In the data rows, the value 128 means zero.
Here are some points:
  106  204  165  136  144   94  142  216  222  152   71   94   99   62  100   54   80  197  195   41  121   57  108   79   62   66  152   91  116  161  144  166  146   52   71   82  175   76  211  120   76   51  150  170  114   77   91  126  122   27   96   79  147  109  120  176  154   85   88  172   94   64   66   85
   73  107  161  153  157  131   84  114  117  141   72  131   87   72   70  156  167   95   86  145  158  160  129  149  123  151   82  203  149  148  194   80  111  138  129  104   86  156  102  126  133  132  108  178  155  188  203  158  108  131  120  172   89   90  140  138  142   85  161   83  164  161  144  164
  149  101  163  118  157  122  144  107  121  178  148   99  129  147  158  126  106  125  170  148  146  137  138  152  144  150  158   94  102   97  117  168  151  130  123  142  169   90  125  120  125  144  159   98  103  112   99  108  151  130  154  108  149  148  157   99   83  150  113  114  103   97  136   94
   74  111  159  112  156  153  128  109  145   68  179  102  104  128  118  135   86  200  125  144  124   97   60   54  119  166  101   98  149  194   96  138   69  137  140  132  102  149  136  118  131   61  109   64  131  109   93   86  159  139  125   92  147  148  108  136  102  159   93  105  176  141  143  132
  114  167  114  148   99  110  123  219  114  179   76  174   93  147   68   56  168  107  101   96  125  142  158  146  150   44  153   82  123  146  121  170  154  147  154  141  169  165  157  130  133   95  142  169  166   77  118  119  158  134   63  180  142  123   50  127  193  129  166   84   80  125   57  143
  160  124  100  157  131  151  148  122  117  144  152   98  125  170  158  141  116  146  139  153  155  147  119  141  144  116  138   88  120  100   91  164  177  145  137  131  152  131  103  123  130  165  141  105  125   92   91  101  116  137  139   92  150  144  139  115   91  148  125  147  127  117  129  116
  178  196   69   88   76   94  148  159  125  162   93  182  168  103  116   55  149   95  152  151  149  168  168  135  141   80  164  103   99  144   91  169  104  127  135  137  176  111  100  124  129   87  171  140  117   85   90  118  182  108  150  174  149  138  164  110  151  130  143  180   72   95  100   97
   97  104  158  131  158  163  134  106  112  169   97  184  176  156  124  162  144   89   99   42   54   89  165  154  144  153  150  158  159  120  171   84  176  146  125  140  124  157  208  128  131  163   87  157   90  174  168  169  131  121  135  173  128  111  140  188  186  100  143   97  123  129  139  129
  154  112  136  140  153  132  150  110  113  171  151   96  127  159  159  139  111  132  158  152  160  144  127  148  144  134  158   89  111   97  102  168  168  139  129  138  161  106  116  122  127  157  149  114  113  104   95  110  133  135  151  104  144  148  164  104   87  153  116  126  110  105  139  106
  101  115  164  144  158  162  133  110  116  163  109  178  170  143  126  168  153   99  103   47   54   55  161  152  130  161  151  135  158  109  134   98  175  143  122  139  133  158  185  132  131  164   80  160   83  161  138  169  152  141  153  168  136  120  160  174  186  121  145   88   95  135  145  148
  173  125  139  104  149  109  152  117  120  178  129  123  166  138  154  101  118  114  166  154  150  152  146  155  145  126  163   95  104  104  106  170  131  131  125  141  171   94  111  119  127  164  161  118  107  104   97  114  178  124  153  132  149  148  161   95   94  149  120  157   92   97  133   95
  156  137   59  140   86  163  153  155  129   78  164   94  100  167  159  154  127  169  104  152  122  138  108  121  135  108   97   92  145  123   86  151  108  141  152  130  132  160   99  120  131  159  130   96  147   83   89   93   80  138  104   75  134  137   65  150   98  136  129  171  153  135  120  133
  113   99  119  155  151  164  143  112  127   89  171   74   74  170  152  164  100  173  130  153  144  122   92  106  136  139  114   93  139  136   95  153  132  145  138  137  135  138  113  119  131  131  131   86  127  100   92   94   88  138  135   68  144  145  126  124   81  150  110   94  156  127  137  119
  176  208  158   57  153  161  148  224  139  130   95  184  182  158  149  137   91  124  161   42   56   73  112  134  146   52   77  183  159  167   95  116  120   93   76   87  120   70  204  155  107   82   80  155  185   99  129  148  111  108  102  181  135  117  139  187  140   96  105  147  121   97   58   87
  170  128  121  135  141  130  150  119  117  174  141  114  147  155  155  118  119  127  155  153  161  150  139  154  148  126  156   89  112   98   99  168  167  138  131  135  162  112  106  127  128  165  154  113  116   98   94  107  153  128  150  116  150  144  162  103   95  146  118  158  104  104  129  104
  133  114  150  136  126   68  112  107  124   67  117  183  176   83  131   66  159   98   95  131  116  128  167  126   96  114  129  180  129   97  197   61   79  108  127  117   58  139  124  139  135  150  139  166  144  184  206  167  140  139  138  146   74   94  161  123  191   85  150  160  168  175  139  174
  186  170   63  158   77  150  150  160  117  154  130  144  171  164  146  100  139  131  124  150  153  157  144  154  145   90  131   94  126   97   86  166  177  144  145  132  162  144  100  122  132  126  148  115  135   82   89  103  160  124  128  119  148  134  110  128  124  132  132  197  110  118  105  116
  136  155  142  135  137  144  136  125  114  172  103  176   94  146  115  168  160  105  109   53   88   78  148  148  133  130  164  118  145  116  101  111  174  143  117  138  145  158  163  140  132  152   80  168   83  138  109  164  146  141  146  174  140  127  163  157  192  139  157  104   77  135  142  156
   95   99  144  154  158  162  143  103  129   83  179   73   66  158  145  164   93  180  135  149  147  118   80   91  133  151  115   84  134  147   97  152  131  144  135  134  128  135  126  122  129  101  126   85  124  107   92   93   88  144  137   69  143  153  139  127   85  157  108   83  162  125  140  122
  182  142  112  117  131  117  151  128  114  180  126  136  171  143  149   95  129  115  157  154  154  159  149  157  147  112  168   97  107  105   97  170  143  135  131  138  167  108  103  120  130  160  159  120  113   96   94  111  182  123  152  133  152  144  164  105  105  145  120  180   87  102  131   99
   94   98  135  148  158  163  140  108  126   76  180   74   68  155  146  164   94  184  132  149  144  118   75   84  127  151  114   89  139  152   93  150  119  143  137  133  121  140  124  124  130  105  120   81  130  102   91   93   93  145  130   69  143  152  124  125   84  158  107   83  167  130  145  127
   90   98  163  162  142  102   95  106  128   93   90  171  149   59   98  112  167   88   88  143  148  145  154  153  108  144   85  193  139  111  196   69   70  127  126  109   78  150  110  126  131  164  123  171  155  186  201  163   78  138  126  182   81   93  152  138  171   84  162  104  178  165  145  168
   95   98  124  140  155  164  138  115  131   72  179   72   65  153  144  165   96  186  126  150  136  118   77   83  136  142  120   91  141  157   94  149  103  143  138  136  114  146  119  124  132  111  121   82  130  101   92   91  103  138  127   68  143  144  110  127   83  156  103   83  162  136  144  128
   78  101  167  163  155  105   90  112  122  100   81  154  121   56   84  132  168   89   91  147  140  154  148  154  114  151   95  198  141  120  194   71   72  127  132  108   78  145  102  126  132  146  121  181  148  189  202  161   82  134  133  181   80   88  158  133  154   82  163   85  174  166  140  169
   78  153  162  145  108  163  115  120  129   68  175  125  121  139   98  116   68  196  157  121  156   88   56   52  125  156  130   89  135  190  118  146  108  146  123  140  103  116  184  132  128   63  112   61  111  133  105   90  158  143  149   94  147  162  163  111  133  174   82  171  175  129  139  122
   86  105   60   44   90  113  143  146  162  136  178   93   89   68  134  105  117  200   85  151   48  135   53   41   86  123   62  124  161  211   97  115  101   87  156  119   81  161   98  121  132  139   84   74  175   79   99   77  191  137   45  107  128  143   82  171   81  158  128   84  176  168  134  168
   82  113  164  155  128  150  132  113  119  139  178   76   70  176  139  169   80  164  172  128  159  115   86  105  141  159  157   92  116  126  123  163  176  142  119  141  141   92  170  128  125   57  135   84  102  130  106  102   78  144  153   67  149  158  154   94   98  169   92  104  141  110  145  105
  127  139  165  106  156  125  142  107  123  179  102  175  100  151  119  165  153   97  124   62   58   72  153  152  136  145  145  121  136  126  116  101  152  146  112  136  155  144  143  142  129  163   84  179   79  153  119  168  121  150  154  179  143  126  152  147  188  142  158   88   88  124  140  149
  106  103  158  159  129   94  103  105  120   81  101  182  170   62  112   95  163   89   88  134  143  137  161  148  104  135   91  191  136  101  199   65   64  124  127  104   71  150  119  131  132  163  125  163  155  184  203  163   88  136  125  174   84   93  151  140  183   85  159  130  179  166  140  169
   80  103  159  144  159   78   90  119  126   69   89  164  137   64   90  113  166   89  105  151  109  152  157  151  101  155  114  188  128  103  181   63   67  109  137  112   69  123   99  125  131  141  131  178  135  189  197  165   81  140  149  179   68   93  157  118  152   83  165   84  180  172  146  175
  188  153  134   57  141   73  148  124  135  135  103  169  179   92  134   63  133   94  178  154  115  165  166  137  133  120  159  116   83  147  110  167   70  110  120  139  181   77  105  115  124  151  175  135  101  104   96  122  180  110  150  173  144  148  138   91  117  146  130  193   71   83  124   87
  163  185  120  130  107  142  122  140  118  177   88  186   76  156   90  165  165   96  101   42   80   80  163  156  133  122  155  128  147  137   97  101  170  142  125  135  153  162  194  131  132  106   82  173   83  131  106  167  102  143  146  182  141  117  158  166  195  127  161  153   94  134  131  156
   77  115  169  159  142  163  132  109  123   93  181   83   72  164  131  158   80  182  155  135  159  107   74   83  139  162  136   85  128  153  113  156  148  145  126  136  123  115  159  127  128   57  125   82  111  123  100   94   97  139  150   69  149  156  162  109  101  165   89  107  159  122  141  116
  106  120  166  142  155  159  134  114  125  164  108  177  159  142  125  166  156  101  105   50   58   56  160  151  131  162  150  129  155  110  127  101  177  143  121  138  137  158  178  128  131  162   81  160   81  159  131  167  150  139  154  169  138  118  163  173  187  123  150   89   89  134  141  149
  159  111  144  120  155  120  151  109  112  179  143  105  139  151  158  126  113  123  166  149  156  144  136  153  149  134  170   94  104   98  107  169  150  135  124  145  163   96  118  128  127  157  155  110  106  106   99  111  157  130  154  114  149  152  161   98   87  152  115  129   98  100  145   98
   90  111   85  155   92  118   33  106  233  149  117  108  175   60  154  106  151  120   81  148   48  154  115   98   35  101  140   89   58  207   89  164  174   52  109  139  169  164  114  173  124   55  187  158  184   74  116  132  174  111   51   91   48  142   84   93   85  131   71  195  173  173  104  163
  111  130  150  146  152  159  130  116  119  161  112  173  142  137  124  166  158  105  104   48   72   58  151  146  126  148  155  125  152  108  115  107  176  141  120  136  136  160  174  133  132  163   80  162   81  150  121  167  156  142  151  166  137  120  164  167  187  134  151   89   82  138  146  155
  179  116  165   51  159   67  146  105  133  124  115  145  178   88  146   76  117   94  190  144   87  156  161  143  131  146  158  116   77  139  130  168   62   97  115  136  177   60  131  122  120  162  177  126   93  118  107  124  184  120  137  164  149  151   87   75   92  158  113  150   70   79  144   80
  185  163   80  147   96  135  150  149  120  171  129  139  175  164  146  107  139  127  139  153  162  163  141  154  141  101  145   91  117  100   88  168  170  142  138  137  164  131   97  118  130  143  149  115  129   86   90  107  167  131  136  126  150  135  138  116  118  144  133  192  106  111  120  115
  188  161  165   77  136  160  147  205  140  114  108  173  167  169  158  141   64  133  179   43   95   53   98  126  142   84   91  165  153  161   88  119  108   63   72   85  117   53  183  158   96  149   81  143  166   80  101  148   96   91  145  182  136  123   69  183   98   95   83   97  112   85   40   72
  148  118  105  163  131  158  150  124  119  123  160   88  113  176  159  154  120  156  132  154  154  145  109  129  139  127  131   89  130  108   92  160  166  146  138  137  146  137  103  120  130  162  137   99  129   93   91   98   92  135  133   82  150  141  128  126   88  148  125  135  138  121  130  120
   74  105  156  136  153  156  140  113  139   67  160   99  179   61  156   89  144  164   88   59  153   56   88   70   93  160  169   88  159  122   97  144   87  105  127  137   97  165  147  144  131  148   87  142   89  143  104  154  150  135  119   92  125  122  111  177  156  144  149  101   74  161  144  174
  167  124  121  143  138  137  145  122  121  171  141  113  148  161  155  120  124  129  152  152  160  148  137  151  144  128  154   89  114   97  100  168  168  139  133  138  164  114  105  120  128  164  153  106  116   98   93  108  146  129  149  109  148  141  163  111   93  145  123  157  106  107  134  105
  133  138  162   93  158  117  143  105  117  176   97  180   88  164  115  167  156   93  131   65   52   73  158  155  137  149  138  129  134  137  120   97  133  145  109  137  160  137  141  146  129  163   86  175   79  155  124  169  108  146  154  181  147  127  141  148  188  141  152   91   95  118  139  143
  125  124  161  111  155  162  121  122  126  179   82  180  161  176   99  142  166   90  101   42   68   74  159  141  145  159  137  170  156  147  166   76  176  143  124  139  142  154  212  119  131  139   90  157   92  168  161  171   89  112  135  183  129  108  141  184  195   98  148  136  142  125  142  125
  117  101  151   83  127   98  133  109  113  176  157   76  100  144  157  149   83  124  189  126  119  132  125  149  142  154  169   94   88   98  139  170  111  121  109  136  164   65  172  132  121   81  158  103   91  134  115  112  144  132  141  102  146  162   93   81   85  169   98   84   98   88  146   89
   92   98  157  156  159  163  139  106  126   87  179   75   69  161  145  161   95  182  142  147  149  127   73   83  131  158  124   88  134  146   94  154  142  144  133  133  128  132  136  124  129   93  118   82  126  107   92   95   85  146  134   68  152  151  140  113   85  164  106   85  163  127  146  127
  103  125  161  153  154  157  132  112  120  152  121  154  147  123  135  153  152  118  107   57   90   65  135  132  119  154  157  108  147  101  108  117  175  136  119  132  134  160  150  140  131  164   80  165   82  148  114  163  181  140  147  154  143  121  161  162  180  142  151   83   70  140  143  161
10 more points follow, each with its number after it:
  188  164   92  112  107  113  145  144  128  178  115  162  182  131  139   76  140  108  152  156  155  161  159  151  140  107  152  103  107  116   93  170  135  131  134  140  177  112   97  117  128  135  164  126  118   91   89  113  193  119  151  153  149  137  164  108  123  138  131  197   83  100  118  100 0
  124  143  150  142  144  153  130  121  120  168  105  179  123  140  116  166  162  103  105   48   73   63  153  149  127  147  154  123  151  113  108  106  176  141  121  137  143  160  175  132  131  155   80  167   81  146  116  168  145  144  151  172  138  121  165  170  192  132  155   98   84  137  143  155 1
   73  100  137   83  126  161   92  101  118  179   67  114   75  112   65  166  164  113   82  135  145  158  105  126  139  139   57  196  160  188  199  100  177  146  112   95  110  166  118  132  131  151   93  173  177  180  204  149  170  121   71  149  106   97   59  168  151   83  163   83  133  140  143  147 2
  146   98  155   62  138   81  143  105  117  155  139   99  140  116  159  113   93  105  191  131   93  138  149  155  148  149  184  103   84  109  146  170   78  107  109  146  166   61  158  133  121  116  170  110   86  131  118  118  188  120  132  130  147  155   76   75   81  161  102   93   76   83  143   82 3
  170  205   96  150   75  158  133  215  115  117  109  174  171  175  111   96  165  144   89  106   83  166  131  151  141   35  114   88  142   99  118  161  157  137  156  136  148  167  147  134  134   53  124  145  172   75  116  102  180  132   51  136  135  125   62  151  189  129  161  132  121  143   67  152 4
  176  178   73  159   47   88  130  142  128   71  138  163  165   75  153   53  133   97   81   97  154  105  168  117   97   77   83  188  144  100  197   63   64  127  111  102   67  164  182  146  131   60  133  152  173  164  199  165  158  139   93  138   89  106   91  153  187   91  135  190  177  164  101  166 5
  187  211  166  138   80   68   83  129  207  146  178   74   70   65   78  170  163  182  169  110  149   66   77  127   79  118   74  163  163  145  111   74   69   37   86  132  155  141  201  230  127   72  160  170  158  190  102   65  186   57   61  183  143  208  105  100  184  128   78  185  179  175   74  177 6
   92   97   85   67  157   74  115  219  157  164  155  132   81   87   49   77   57  170   86   93  114   63  134   44   98   92  167  152  138  205  123  114  174  143  124  141   89  159  153  120  122  126   86   64  169  135  166  157  168  125   43  149   80  120   62  154  157   92   61  100   68  162   41  111 7
  127  133  168   94  159  120  139  106  115  177  102  177   94  164  117  169  153   95  132   65   55   71  155  154  136  151  139  129  134  132  121   98  135  145  109  131  158  136  138  146  129  165   83  169   82  155  124  168  115  146  153  180  145  133  139  141  185  145  149   87   92  119  147  144 8
  188  195   56  157   57  139  144  174  114  162  121  152  182  169  136  103  153  130  123  144  151  170  137  154  147   72  146   87  127  100   87  167  175  147  144  135  162  150  101  124  133  102  140  130  142   79   94  107  177  132  111  131  150  134   94  124  144  139  141  197  104  121  107  125 9
Which three of these numbered points are nearest to each point below, looking only along the 6 directions in which the first points spread most? Their numbers follow each, nearest first.
   80  119   67   86   48  147   46  108  223   66  122   71  171  100   90  154   53  173  157   55   50  107  125   91   33  111   88  200   52  205  145   60  131   35  149  144   68   95  130  181  132   83  169   64  136  132  140  175  115   32  141  114  131   98  162   72  195   85  110  163  115   65  117   75 > 6 7 5
  123  153  133  160  125  161  136  131  123  137  109  177  134  121  119  164  160  113   92   45  106   59  149  142  121  137  166  110  160  102   98  115  166  132  128  142  131  166  189  129  132  144   81  159   82  137  109  164  169  146  140  164  135  118  147  184  194  125  156  109   74  144  137  161 > 1 8 2
  110  160  113  146  105  108  125  214  109  180   74  174   91  144   65   56  160  104  100   93  123  142  160  144  148   45  148   91  122  153  121  170  150  145  153  137  175  164  161  131  133  103  142  176  167   78  119  119  154  130   63  180  145  125   47  128  192  128  164   83   78  124   50  144 > 4 9 7
  127  119  163   58  155  122  131  102  123  153   80  183  121  175  103  146  149   89  135   52   77   56  162  139  144  159  113  168  133  170  170   70  111  134  109  126  158  122  179  134  127  161   93  172   95  174  165  172   79  127  118  178  148  123   75  156  191  117  144  102  146  107  145  119 > 8 1 2
  188  194   51  152   60  134  145  170  116  166  120  150  174  161  137  101  149  130  126  146  157  168  137  153  146   67  146   86  118  101   87  167  176  147  140  145  163  146  101  123  133  107  144  134  139   80   92  109  183  132  115  136  141  137  105  123  143  140  145  197  105  119  101  125 > 9 0 4
  187  175   94   81  108   91  149  140  128  161  103  175  181  104  128   60  140   98  163  152  138  167  164  140  138   99  164  111   93  137   98  170   93  120  133  137  179   97   98  120  127  124  172  138  112   91   91  118  186  118  153  169  150  137  161   92  131  141  134  196   74   93  117   95 > 0 9 3
   76  114  160  115  155  154   87  102  114  174   69  108   68   91   59  168  162  105   81  144  159  164  112  133  131  152   63  199  154  181  197   91  164  144  121   93  107  163  104  129  131  121   99  177  164  186  203  153  157  130  102  154   96   97  105  159  132   83  171   87  150  149  142  158 > 2 5 8
   91  127   75   51   44  143   46  105  222   87   94   87  167   60   72  154   53  128  165   61   96   68  169   42   37  134   65  175   50  170  102   56  165   39  152  141   78   75  104  203  130   62  137   63  104  117  106  173   80   43  148   82  134   90  141   79  194   82  118  115   73   70  112   65 > 6 7 5
  139  127  128  154   99   79  126  106  125   68  117  184  183   67  136   65  148   92   85  125  135  123  167  133  101  102   98  187  138   97  199   63   66  122  121  111   68  152  138  135  132  132  131  170  157  181  204  165  128  144  120  157   77  103  145  140  195   85  154  176  180  167  126  170 > 5 2 6
  126  132  102  155   69  118  115  124  121  119  100  186  178   66  123  102  153   89   82  111  160  122  154  155  123  100   78  205  151  108  196   75   88  140  116  108   75  167  150  131  132  127  110  163  175  171  201  163   83  131   80  174  100   95   76  144  195   86  140  169  170  160  130  154 > 5 2 6
  176  169  144   49  114   59   47  150  162   71  132  111  168   75  112  163  103  124  108   42  162   61  103   47  116  148  171  138   83  140  155  143  129  130  156  142  131  160  208  143  133   51  183  143  169  107  142  147  191   82   69   67  148  104   53  103   82  103  158  130  113   94   38  124 > 6 7 3
  183  143  105  114  130  116  145  126  128  179  125  144  169  133  148   88  127  113  158  154  151  157  154  153  141  115  151  101  100  108  100  170  142  131  130  136  173  105  101  121  127  157  163  124  113   96   92  109  189  123  152  140  148  141  163  105  107  142  130  185   92   98  121  100 > 0 9 3
  152   98  172   63  145   84  138  106  128  157  136  107  148  119  157  108  104  106  190  137  102  141  151  155  142  158  173  105   84  110  138  170   80  108  112  140  173   64  147  120  122  130  169  108   90  127  112  119  184  116  137  135  151  155   91   83   82  158  104  104   78   85  146   82 > 3 0 6
  188  121  120  155   68  139  142  178  180   66   93  185  179  150  157  169   60  179  195   59  162   68   56   64  117  116  131  130  132  202  132  143   61   31   68   78  141   67  169  138   78  163  100  140  127   75   89  140  154   53  128  171  144  122   94  174   85   91   69   98   69   70   37   69 > 6 7 3
   91  172  161   55   87  135   48  142  208  178  111  134  179   64  132   57   61  137   86  110  135   55   79   43   79  113  134  180  124  210  121   65  164   83  151  118  148   95  209  189  127   62  168  115  193  113  108   61   79   25   99  101   93  171  150  184  165  194   58  188  138  156   82  149 > 6 7 5
  112  103  158   91  122  108  129  115  121  179  159   75   98  146  154  148   86  126  188  125  122  125  128  149  144  163  175   96   90   97  143  170  121  120  113  141  162   66  169  122  121   78  161   97   91  135  116  111  127  129  139   96  149  155   95   80   88  166   93   83   98   92  151   86 > 3 0 8
  150  131  145  120  113   59  121  103  128   70  130  175  175   90  143   58  145  102   95  128  106  115  167  115   89  109  130  169  123  105  197   58   98  105  130  109   55  137  128  138  133  130  141  161  145  183  206  169  165  141  138  131   75   95  161  120  195   83  148  179  169  175  130  176 > 5 2 6
  184  204  167   95   45  165   49  152  217   82   71  136   73  175  118  151  124  201   82  137  109  171   68  113   58  163  152  125   89   99   88  146   77  128  124  142  166  164  104  120  118  156  114  128  189   84  110  140   85  133   41  112   56  126   53  111  150   95   62  108   95  175   44  114 > 7 6 4
  188  163  111   83  124   90  155  131  117  164  110  163  184  110  136   69  133  100  165  155  142  162  159  149  141  107  169  105   97  128   97  170   97  123  130  138  178   94  101  120  127  144  167  138  110   95   93  120  190  122  153  163  148  145  162   93  121  145  126  194   76   93  124   94 > 0 3 9
   75   99  128   75  121  164   89  105  125  177   70  117   67  119   64  168  169  117   84  131  138  162  106  123  139  141   57  200  161  192  200  102  177  144  110   91  116  165  124  133  130  154   93  176  178  180  202  147  175  116   67  144  112   97   52  175  152   86  162   84  130  137  139  145 > 2 5 7
   77  105  139   65  130  163   91  104  125  168   66  100   66  128   58  169  165  125   84  136  142  163   95  108  142  143   59  194  160  203  199  106  173  144  106   98  127  163  118  133  129  140   92  175  179  182  204  145  190  118   64  132  102   97   54  178  141   83  163   84  121  132  145  141 > 2 5 7
  132  116  139  148  112   82  111  109  126   68  113  185  180   75  129   67  157   94   89  130  129  130  167  132   98  113  101  191  135   97  197   63   65  116  122  112   64  148  132  136  134  143  135  163  153  182  204  165  125  133  129  158   81   98  153  132  192   87  150  168  176  172  131  172 > 5 2 6
  174  148   71  161   97  157  145  150  118  135  146  120  142  172  154  124  132  144  125  152  155  151  130  146  141  106  126   88  123   99   89  162  171  144  143  126  151  145   98  120  131  154  143  110  134   85   88   99  123  129  128   98  142  137  110  130  106  139  128  184  124  121  118  119 > 9 0 4
   97  104  165  102  152  152  149  102  118  179   98  181  169  165  125  167  141   89  117   53   59   63  168  155  144  154  137  156  150  129  167   82  171  143  113  139  142  140  181  132  129  165   86  164   90  174  164  171  114  137  133  179  136  124  113  167  181  115  139   85  123  119  142  128 > 8 1 2
   74  118  168  149  144  164  123  107  132   74  184   96   89  149  123  144   74  192  148  136  150  104   64   66  130  165  121   94  132  173  106  150  117  142  129  133  114  126  160  124  129   54  116   74  118  120   96   91  126  138  143   77  150  155  152  108  106  166   84  118  167  130  142  123 > 6 7 3
  186  184   72  102   91  105  145  150  121  174  104  174  177  117  127   64  144  102  150  152  153  166  163  147  141   89  156  100   99  128   92  170  122  128  134  138  174  113   99  123  129  110  168  137  118   86   90  115  188  114  150  165  151  136  160  103  139  137  133  193   74   98  113  100 > 0 9 3
  115   99  165  108  137  115  136  113  118  179  160   76   95  156  156  153   89  133  183  132  139  130  122  144  149  155  174   95   95   96  133  169  140  128  113  142  162   74  161  126  123   88  154   96   94  129  110  108  128  132  147   92  144  159  121   84   85  162   98   83  104   95  147   92 > 3 0 8
   76  128  154   91  151  144  121  107  148   78  173  121  128  104  106  108   73  202  123  140  112   91   55   44  115  153   98   99  148  206   96  132   65  134  135  134   89  152  149  124  132   52  103   64  131  113   94   83  189  140  121  110  141  153  102  134  114  164   88  135  175  146  142  137 > 6 7 2
  127   98  164   98  143  112  138  107  114  179  157   84  108  145  157  141   93  124  183  134  129  129  131  151  144  159  168   98   93   97  132  170  130  122  116  138  165   72  152  124  122  105  159  100   97  126  109  112  138  128  145  102  145  160  118   85   83  162  101   86  100   93  150   89 > 3 0 8
  119  136  145  148  146  163  129  124  122  163  104  184  148  144  116  168  158  101   99   42   62   55  162  153  133  150  158  138  157  114  119  102  175  140  126  137  136  163  194  127  132  152   79  163   80  150  126  169  145  139  153  171  136  114  163  168  193  120  146  104   88  139  139  151 > 1 8 2
  122  135  155  138  149  156  134  119  121  171   99  184  139  147  115  167  159   97  102   46   57   56  164  154  133  153  150  138  153  119  122   98  177  143  122  141  143  159  187  127  131  153   83  167   80  153  128  167  133  138  154  175  139  115  163  174  193  123  152  103   95  134  139  148 > 1 8 2
   79  132  163   77  150  136  115  111  159   95  169  136  151   96   95   95   78  203  118  139  102   89   54   39  103  164   84  110  153  210   95  126   63  126  139  130   85  155  150  117  132   51   98   56  137  112   92   79  192  137  113  124  142  148   86  141  120  169   90  148  175  151  148  143 > 6 7 2
  146  180   84   50   46  119  154  201  171  130  180   74   74   68  157  146  151  201   81  127   62  163   54   44   85   73   56  127  160  195  136  118   99   71  164  123   92  139  112  119  126  139   86   96  189   75  122   80  140  143   43   79  119  125  149  180  120  148  151  168  182  169  102  175 > 7 6 4
  176  137  109  128  132  125  143  127  116  178  135  125  165  153  152  109  127  122  155  154  161  157  139  155  140  118  150   94  110  101   95  169  153  137  133  136  168  110  104  118  129  164  155  118  119   96   92  112  163  128  149  125  148  145  162   98  100  152  124  170  101  105  135  106 > 0 9 3
  153  113   55   51  153  155   44  112  189  156   68  116  147  174  137  118  150  198  114  145  110  110   85   99   72   74  145  173  110   99  151   85   86  146   90  126  158  113   99  153  100   90  122  119  170   93   97  165   92  139  131  135   71  134  163  127  110  103   80  153   67  163  106   91 > 6 7 4
  160  208   65   53   74   66  142  165  135  115   79  183  129   72   95   58  154   89  164  148  126  172  166  107  131   66  164  123   83  182   93  166   64  110  131  140  176   94  102  123  128   67  181  159  111   85   90  126  122  102  153  181  148  134  160   86  168  137  142  155   65   86   99   90 > 0 9 3
  113  103  153   90  124  106  137  111  113  178  160   75   91  145  155  149   83  125  188  126  119  122  126  148  149  153  181   95   92   96  142  169  124  123  112  141  158   67  168  132  122   79  158   98   90  134  116  112  134  132  140   97  145  160   98   85   86  166   99   83   99   91  148   88 > 3 0 8
  117  100  162  110  140  119  142  108  119  179  160   76   95  155  156  150   90  131  180  134  137  128  123  145  145  156  170   92  101   97  131  169  144  129  116  142  159   76  156  123  123   93  156   98   94  127  109  111  122  132  148   93  150  157  127   87   84  163  100   83  108   95  145   92 > 3 0 8
  183  188   70  111   45  158  150  198  130   68  151  119  138  164  152  140  148  170   87  134   81  156  113  126  139   69   90   89  154  118   96  149   82  134  160  129  124  167  123  133  133  100  123  106  163   75   99   88   85  135   67   78  137  118   56  161  134  125  141  196  151  148   94  144 > 4 9 7
  168  190  116  130  100  140  124  147  112  177   87  184   70  156   89  163  167   95  100   44   87   87  163  156  135  119  156  121  150  137   95  104  170  142  126  134  154  162  192  130  132   99   84  172   83  128  104  164  103  141  144  181  143  116  157  171  194  126  161  161   88  134  126  155 > 1 8 4
  152  123   82  157  113  164  143  141  125  100  162   93  102  176  157  151  126  161  120  154  144  139  112  129  138  122  114   90  134  114   88  157  140  144  145  132  139  149   98  119  131  165  135   91  137   88   89   95   84  133  123   78  142  138   98  135   92  141  120  154  142  129  130  124 > 9 4 0
  160  209   74  154   49  135  134  208  126  175   96  187  160  145   98   59  167  111  108  122  143  173  162  148  141   55  130   99  122  123   92  169  169  144  154  133  173  158  136  124  131   52  155  149  151   75   95  109  190  118   99  168  150  118   64  133  186  126  157  120   89  120   73  126 > 4 9 0
  113  102  106  145  141  164  147  122  131   76  176   73   76  157  152  168  105  182  121  153  128  132   80   91  130  139  110   94  140  145   88  150  110  141  143  134  124  150  108  120  131  141  120   91  137   93   91   92   87  145  117   67  143  142   94  128   82  153  113   96  162  135  140  133 > 7 6 2
  120  122   52   76   83  146  141  156  140   77  177   68   64  116  154  158  124  199   92  149   68  141   63   63  116  103   88   99  161  177   93  135   63  118  152  134   97  167   98  127  134  164  100   82  163   80   98   85  125  137   62   71  129  137   52  157   88  148  125  117  174  156  126  158 > 7 6 4
  126  111   93  143  127  165  146  131  127   78  170   73   76  164  155  167  115  179  117  153  124  138   86   98  131  124  114   93  142  136   88  152  114  140  144  134  122  154  103  119  133  157  121   92  139   90   91   92   84  140  110   67  148  138   83  131   84  152  112  111  157  137  134  135 > 7 6 9
  184  211   66  161   45  148  140  197  117  138  119  162  182  174  124  109  159  140  104  128  115  168  128  150  138   55  119   85  133   98   99  165  174  141  152  131  160  163  115  124  132   65  128  135  159   74  101  106  172  142   76  134  145  129   54  135  169  138  155  180  119  131   87  143 > 4 9 0
  135  208   57   96   65  165  140  189  115  171  161   88   75  155  149  132   72   98  162  121  122  160  161  144  141   75  116  169  146   98  191   86  175  127   97  127  112   86  101  139  117   81   86  109  137  181  204  169  189  132   50  107  148  135   66  155   81  132   85  191  101  111   98   98 > 4 9 6
  172  118   61  158  149   50  125  210  118   65  182   75  122  103   97  124   56   99  100   86  155   65  154  144  143   67  147  195  151  163   95   82   98  117  124  135   65  128  195  129  115  157   91   61  189  136  142  163   87   59   58   72   84  114   68  164  113   83   62  149  127  132   68   75 > 6 7 5
  163  142   70  161   99  162  152  147  120  110  157   97  123  173  157  152  130  159  120  151  141  152  110  129  139  108  123   87  138  107   87  159  156  146  145  131  140  151   98  123  131  162  131  103  140   85   91   97   94  138  114   84  140  138   92  132  100  146  130  165  140  127  128  129 > 9 4 0
   81   96  128   96  123  134  146  112  124  180  124  145  166  154  145  154  137  102  144   84   48   56  149  145  133  158  126  139  136  111  155   96  151  145  100  134  147  122  113  150  128  121   82  157   86  177  149  167  161  140  140  164  147  134   94  141  149  149  137  113   91  119  135  137 > 8 1 2
  107  102  156  109  128  118  136  115  127  180  163   76   88  157  151  158   88  134  184  129  132  127  117  141  145  162  167  100   98   99  135  170  140  127  114  144  163   71  168  123  122   76  155   98   93  132  111  111  111  135  146   89  152  155  114   78   88  169   92   84  109   96  150   91 > 3 0 8
